128 stands for zero in the data rows.
Some points, one per row:
[147 164 164 146 164 164 165 146 146 146 146 128 127 110 128 110 110 110
 110 110 110 110 110 111 110 110 110 110 110]
[129 128 128 146 146 146 147 128 127 110  92  92  73  74  74  74  74  74
  92  92 110 110 128 129 128 128 128 128 128]
[111 110 128 110 128 128 129 128 146 146 164 164 163 146 146 146 128 128
 128 128 128 128 128 129 128 128 128 110 110]
[ 93  92  91  92  92  92  92  92 109 110 110 128 127 128 146 164 165 182
 200 218 218 218 200 183 182 164 164 146 146]
[147 146 146 146 128 128 129 128 109 110 110 110 109 110 110 110 110 110
 110 110 110 110 128 129 128 128 128 146 146]
[165 164 146 128 128 128 129 110 127 110 128 128 127 110 110 110 110 110
 110 110  92 110 110 111 128 128 128 110 110]
[111 110 110 110 110 110 110 110 109 110  92  92  91 110 110 110 128 128
 146 146 164 164 164 165 164 164 146 164 164]
[111 110 110 110 110 110 129 128 127 128 110 110 109 110 128 128 128 146
 146 128 128 128 128 129 128 128 128 128 128]
[165 164 164 164 164 146 147 146 127 128 128 128 127 128 128 128 128 128
 110 110 110  92  91  93  92  92  92  92  92]
[129 128 128 146 146 164 165 182 182 164 164 146 127 128 110 110 110 110
 110 110 110 110 110 111 110 110 110 110 110]
[ 93  92  73  74  74  92  92 110 127 128 146 164 163 164 182 182 165 164
 164 146 146 146 128 129 128 110 110 110  92]
[111 110 110 128 128 146 147 146 127 128 110 110  91  92  74  74  92  92
  92  92 110 110 128 129 146 164 164 182 182]
[129 146 146 146 146 146 129 128 109 110 110 110 109 110 128 128 128 128
 128 128 110 110 110 111  92  92  92  92  92]
[ 74  74  73  74  74  56  74  74  73  92 110 110 127 146 164 182 183 200
 200 200 182 182 182 183 182 182 182 182 182]
[ 74  74  73  74  56  56  74  74  91  92 110 128 145 146 164 164 165 164
 182 182 182 182 182 183 182 182 182 182 182]
[ 93  92  91  92  92 110 110 110 127 146 146 146 163 164 164 182 183 200
 200 218 200 200 182 165 146 128 128 110 128]
[165 164 164 164 146 128 129 128 109  92  92  74  73  74  74  74  92  92
  92  92 110 110 128 129 128 146 146 146 146]
[183 182 164 164 146 146 110 110  91  92  74  74  73  74  74  74  74  74
  74  74  92  92 110 111 110 128 128 128 146]
[165 164 164 164 164 164 147 146 127 128 128 128 127 110 110 110  92  92
  92  92  74  92  91  93 110 110 110 110 128]
[ 93  92  91 110 110 128 147 164 164 164 146 128 109  92  92  74  74  92
  92  92 110 110 128 129 146 164 164 164 182]
[ 93  92  91  92  92 110 110 128 146 146 164 164 181 182 164 164 165 146
 128 128 110 110 110 111 110  92  92  92  92]
[183 182 182 164 164 146 147 128 127 128 128 110 109 110 110 110  92  92
  92  92  92  92  91  93  92 110 110 110 110]
[ 74  92  91  74  92  92 110 128 146 164 182 182 181 182 182 182 165 164
 146 128 128 128 110 129 110 110 110 110 110]
[183 182 182 182 200 200 183 182 182 164 164 146 145 128 128 128 110 110
 110 110 110 110  91  93  92  92  92  74  92]
[ 93  92  91  92  92 110 110 128 146 146 164 164 181 182 182 182 183 182
 164 164 146 146 128 129 110 110 110 110  92]
[129 128 128 128 128 128 129 128 146 146 146 146 145 146 146 146 146 146
 146 146 146 146 146 147 146 128 128 110 110]
[111 110 110 128 128 146 147 146 164 164 164 164 163 164 146 146 128 128
 128 110 110 110 110 111 110 110  92  92  92]
[ 93 110 110 110 128 110 110  92  91  92  74  74  91  92  92 110 128 146
 146 164 182 182 182 183 182 164 164 164 164]
[ 93  92  91  92  92  92 110 128 146 164 182 200 199 219 218 218 201 200
 182 164 164 146 146 129 110 110 110 110 110]
[183 164 182 182 182 182 165 164 146 146 128 128 127 110 110 110 110 110
 110 110 110 110 110 111 110 110 110 110 110]
Here are 24 more points, each followed by its number:
[111 110 128 128 146 146 147 164 164 164 164 164 163 164 164 164 146 146
 146 128 128 128 110 111 110 110 110  92  92] 0
[129 128 128 128 128 146 147 146 146 146 128 128 127 128 110 110 110 110
 110 110 110 110 110 111 110  92  92  92  92] 1
[147 164 146 146 146 128 129 128 109  92  92  92  73  74  74  74  74  74
  92  92 110 110 110 129 128 146 146 128 128] 2
[ 93  74  73  74  74  74  92  92 109 110 128 128 145 146 146 146 165 164
 164 164 164 182 182 183 200 200 200 200 182] 3
[ 93 110 110 110 128 146 147 146 146 146 146 146 145 146 164 146 146 146
 146 146 128 128 110 129 110 110 110 110 110] 4
[147 128 128 128 128 128 110 110 109 110 110 110 109 110 110 110 110 110
 128 128 128 128 146 129 146 146 146 146 146] 5
[ 93  92  91 110 110 110 129 128 127 146 146 146 145 146 146 146 146 146
 146 146 128 128 128 111 110 110 110 110 128] 6
[129 128 128 128 128 128 147 146 146 164 164 164 145 146 146 146 128 128
 128 128 128 128 128 111 110 110 110 110 110] 7
[111 128 128 128 128 146 147 146 146 164 164 182 181 182 200 200 183 182
 182 182 164 164 146 147 146 146 146 146 146] 8
[ 93  92  91  92  92 110 110 128 127 128 128 128 127 128 128 146 146 146
 146 164 146 146 146 147 146 128 128 128 128] 9
[183 182 164 146 128 128 129 110 127 110 128 128 127 128 128 128 128 110
 110 110  92  92  91  93  92  92 110 110 110] 10
[111 110 110 110 128 128 147 164 164 182 200 200 199 219 200 200 201 200
 182 164 164 146 146 129 128 128 110 110 110] 11
[129 128 128 146 146 146 147 146 164 146 146 146 127 128 128 110 110 110
  92  92  92  92  91 111 110 110 110 128 128] 12
[111  92 110 110 128 128 129 128 127 128 110 110 109 110 110 110 110 128
 128 128 146 146 146 147 146 146 146 146 146] 13
[111 110 110 110 128 128 129 128 127 128 110 110 109 110 128 128 146 146
 146 164 164 164 164 165 164 164 164 164 164] 14
[111 110 128 128 128 146 147 164 164 164 164 182 163 164 146 146 128 128
 110 110 110  92  91  93  92  92  92  92  92] 15
[147 128 128 128 110 110 110 110 109 128 128 146 145 146 164 164 146 146
 128 128 110 110 110  93  92  92  92  92  92] 16
[111 110 110 110 110 110 110 110 109 110 128 128 127 128 146 146 128 128
 146 146 128 128 128 129 128 128 128 128 128] 17
[ 93  74  73  74  74  92  92 110 127 128 146 146 163 146 146 164 146 146
 146 146 146 146 146 129 128 128 110 110 110] 18
[111  92  91 110 110 110  92 110 109 110 110 110 127 128 146 164 165 182
 182 200 200 182 182 165 164 146 146 146 146] 19
[147 146 146 146 164 164 165 164 182 164 164 164 163 146 146 146 128 128
 128 110 110 110 110  93  92  92  92  92  92] 20
[129 128 128 128 110 110 110 110  91 110  92 110 109 128 128 146 146 164
 164 164 164 146 146 129 128 128 110 128 128] 21
[ 93  92  91  92  92 110 129 128 146 146 146 146 145 128 128 128 128 146
 146 146 146 164 146 165 164 146 146 146 146] 22
[129 128 146 164 164 182 183 182 182 182 164 146 127 110 110  92  92  92
  92  92  92  92  91  93  92  92  92  92  92] 23
Which of these numbered points is nearest to each point below by angle, seen from the average point of the first points? Its number follows each.
[129 128 128 110 110 110 110 128 127 128 128 128 109 110 110 110 110 128
 128 110 128 110 110 111 110 110 110 110  92] > 1
[129 110 110 110  92  92  92  92  91  92 110 110 127 128 128 146 146 146
 128 128 128 128 128 111 128 128 110 128 128] > 17
[111 128 128 128 128 146 165 164 182 182 200 200 199 201 218 200 201 200
 200 182 164 146 146 129 128 128 110 110  92] > 11
[111 110 110 110 110 110 110 110 127 128 128 128 127 128 146 146 128 128
 128 128 128 128 128 129 128 110 110 110 110] > 18
[129 128 128 128 128 128 129 128 127 128 128 146 145 146 128 128 128 110
 110 110  92  92  91  93  92  92  74  92  92] > 1
[ 93  92  91 110 128 128 165 182 182 182 182 164 145 146 128 110 110 110
 110  92 110  92 110 111  92 110 110 110 110] > 15
[111 110 110 110 110 110 110 110 109 110 110 110 109 110 110 110 110 128
 146 164 182 182 200 201 200 182 182 164 164] > 14
[147 128 128 128 128 128 110 128 109 110 110 110 109 110 110 110 110 110
 110 128 128 128 146 147 146 146 164 164 164] > 5
[ 93  74  73  92  74  92  92 128 127 164 182 182 199 219 200 200 201 182
 164 164 146 128 128 111  92  92  92  92  92] > 6
[111 110 128 146 146 164 183 200 200 218 218 200 181 182 164 146 146 128
 128 128 128 128 128 129 110 110 110 110  92] > 7
[165 164 164 146 146 146 129 110 109  92  92  74  73  74  74  56  74  74
  74  74  92  92  91 111 110 128 128 128 128] > 2
[147 146 146 146 146 146 147 128 127 110 110  92  91  74  74  92  74  74
  92  92  92 110 110 111 128 110 128 128 128] > 2
[111 110 128 128 128 128 129 128 127 146 146 146 145 146 146 146 146 128
 128 128 128 128 128 129 128 146 146 146 164] > 8
[147 146 146 128 128 128 110 110 109 110 110 128 127 128 146 146 146 146
 146 146 128 128 110 111 110 110 110 110 110] > 16
[147 128 128 128 128 110  92  92  91  92  92  92  91  92  92 110 110 128
 146 164 182 200 200 201 218 200 200 182 164] > 14
[111 110 110 110 110 110 129 128 109 110 110 110 109 110  92  92 110 110
 110 128 128 128 146 147 146 146 146 146 146] > 13
[147 146 146 146 146 146 129 146 146 146 146 146 145 128 128 128 110  92
  92  92  74  92  91  93  92  92  92  92  92] > 1
[ 74  74  73  74  74  74  74  92  91  92 110 110 127 128 128 146 146 146
 146 146 146 146 146 165 164 164 182 182 182] > 3
[183 182 164 164 146 146 129 128 109  92  92  74  73  74  74  74  74  74
  74  74  92  92  91 111 110 128 128 128 128] > 2
[165 164 164 146 146 128 129 110  91  92  74  74  73  74  56  56  74  74
  74  74  74  92  91 111 110 128 128 128 146] > 2
[165 164 164 164 164 164 147 128 109 110  92  74  73  74  74  74  74  92
  92 110 110 110 128 129 110 110 110 110 110] > 2
[111 128 128 128 146 164 165 182 200 200 200 200 199 182 182 182 165 146
 146 128 128 110 110 111  92  92  92  92  92] > 0
[111 110 128 128 146 146 147 146 127 128 128 128 127 128 128 146 146 146
 146 146 128 128 128 111 110 110 110 110 128] > 4
[165 164 146 146 146 146 147 146 146 146 146 164 145 146 128 128 110  92
  92  92  92  92  91  93 110 110 110 128 128] > 12
[ 74  74  73  74  74  74  74  74  91  92  92 110 127 128 146 164 183 200
 218 236 236 236 218 201 200 182 182 182 164] > 19
[165 164 164 164 146 146 129 128 109 110  92  92  73  74  74  74  74  74
  74  92  92 110 110 111 110 110 110 110 110] > 2
[129 146 146 146 146 146 129 128 109  92  92  92  91  74  92  92  92  92
 110 110 110 128 128 129 128 128 128 128 128] > 2
[147 146 164 182 200 200 201 200 182 164 128 110 109  92  92  92  92  92
  92 110 110 110 110  93 110  92  92  92  92] > 23
[111 110 110  92  92  92  92  92 109 110 128 128 127 128 128 128 110 110
 128 128 128 146 146 147 164 164 164 182 182] > 3
[129 128 128 128 128 128 129 128 127 128 128 128 127 128 146 146 146 164
 164 164 164 164 164 147 146 146 128 128 128] > 19
[ 93  92  91 110 110 110 129 128 146 164 164 164 163 146 146 146 146 128
 128 128 128 128 128 129 128 128 128 128 128] > 6
[129 128 128 146 146 146 147 146 146 146 146 146 145 128 128 146 128 146
 146 146 146 146 146 147 146 146 146 146 146] > 8
[ 93  92  91  92 110 110 129 146 164 182 182 200 199 201 200 182 183 164
 164 146 128 128 110 111 110  92  92  92  92] > 11
[111  92  91 110 110 110 110 128 127 146 146 164 181 182 200 200 201 200
 182 182 182 164 164 147 146 146 146 146 146] > 8
[ 93  92  73  92  92  92  92 110 109 128 128 146 163 182 182 200 219 200
 182 182 164 146 146 129 128 110 110 110 128] > 18
[147 146 146 146 146 146 147 146 146 146 146 146 145 128 128 110 110 110
  92  92 110 110 110 111 110 128 128 128 146] > 12
[165 164 146 146 128 128 110 110 109 110 128 128 127 128 128 146 128 128
 110 110 110 110 110  93 110 110 110 110 110] > 10
[129 128 128 146 146 164 165 164 182 182 182 182 181 164 164 164 165 146
 146 146 128 128 128 129 128 110 110 110 110] > 0
[ 93  92  91  74  74  74  74  92  91  92 110 110 109 110 128 128 128 128
 128 128 128 146 146 165 164 182 182 200 200] > 3
[165 164 164 146 164 146 147 146 146 128 128 128 127 110 110 110  92  92
  92  92  92  92  91 111 110 110 128 128 128] > 12
[129 128 128 128 128 110 110 110 109 110  92 110 109 128 128 128 146 146
 146 146 164 146 146 129 128 128 128 128 110] > 21
[165 164 164 146 146 128 129 110  91  92  92  92  73  74  74  74  74  92
  92  92  92 110 110 129 128 128 128 146 146] > 2
[ 93  92  91  92  92  92  92  74  73  74  74  74  73  74  74  92  92 110
 128 146 164 182 200 201 218 218 218 218 218] > 13
[147 164 146 146 128 128 129 128 109 110 110 110  91  92  92  92  92 110
 110 110 110 110 110 129 128 146 146 146 146] > 2
[ 93  92  91  92  92  92  92  92  91  92  92  92  91  92  92  92  92 110
 110 128 146 164 182 183 200 200 200 218 218] > 13
[183 164 164 164 164 164 165 164 164 164 146 146 127 128 110  92  92  92
  74  74  92  74  91  93  92 110 110 128 128] > 12
[ 93 110 110 110 110 110 110 110  91  92  92  92  91  92 110 110 128 128
 146 146 164 164 182 183 182 182 182 182 182] > 14
[ 93  92  73  74  74  74  74  92  91 110 128 146 163 182 182 182 183 182
 164 164 146 146 146 147 146 146 146 146 146] > 18
[111 110 110 128 128 146 147 146 146 164 164 164 163 164 164 164 165 164
 146 146 128 128 128 111 110  92  92  92  92] > 0
[ 74  74  73  74  56  56  74  74  91 110 128 146 163 164 182 164 165 164
 164 164 164 146 164 165 164 164 164 164 164] > 3
[129 128 128 128 128 128 110 110 109 110 110 110 109 110 128 146 165 164
 182 182 182 182 164 165 164 164 146 146 128] > 19
[111 110 110 128 128 146 147 146 146 128 110 110 109 110  92 110 110 110
 128 128 146 146 146 129 128 128 110 110 128] > 13
[165 164 164 146 146 146 129 128 127 110 110 110 109  92  92  92  92  92
  92  92  92 110 110 111 128 128 128 128 128] > 2
[ 93 110 110 110 110 110  92  92  73  74  74  74  73  74  74  92 110 128
 128 146 146 164 164 183 182 182 200 200 200] > 13
[147 146 146 146 146 146 129 128 127 110 110 110 109 110 110 110 110 110
 110 110 110 128 128 129 128 128 128 110 128] > 2
[129 110 128 128 128 128 129 128 127 128 128 128 127 128 128 110 128 128
 110 110 128 110 128 129 128 128 128 146 146] > 12
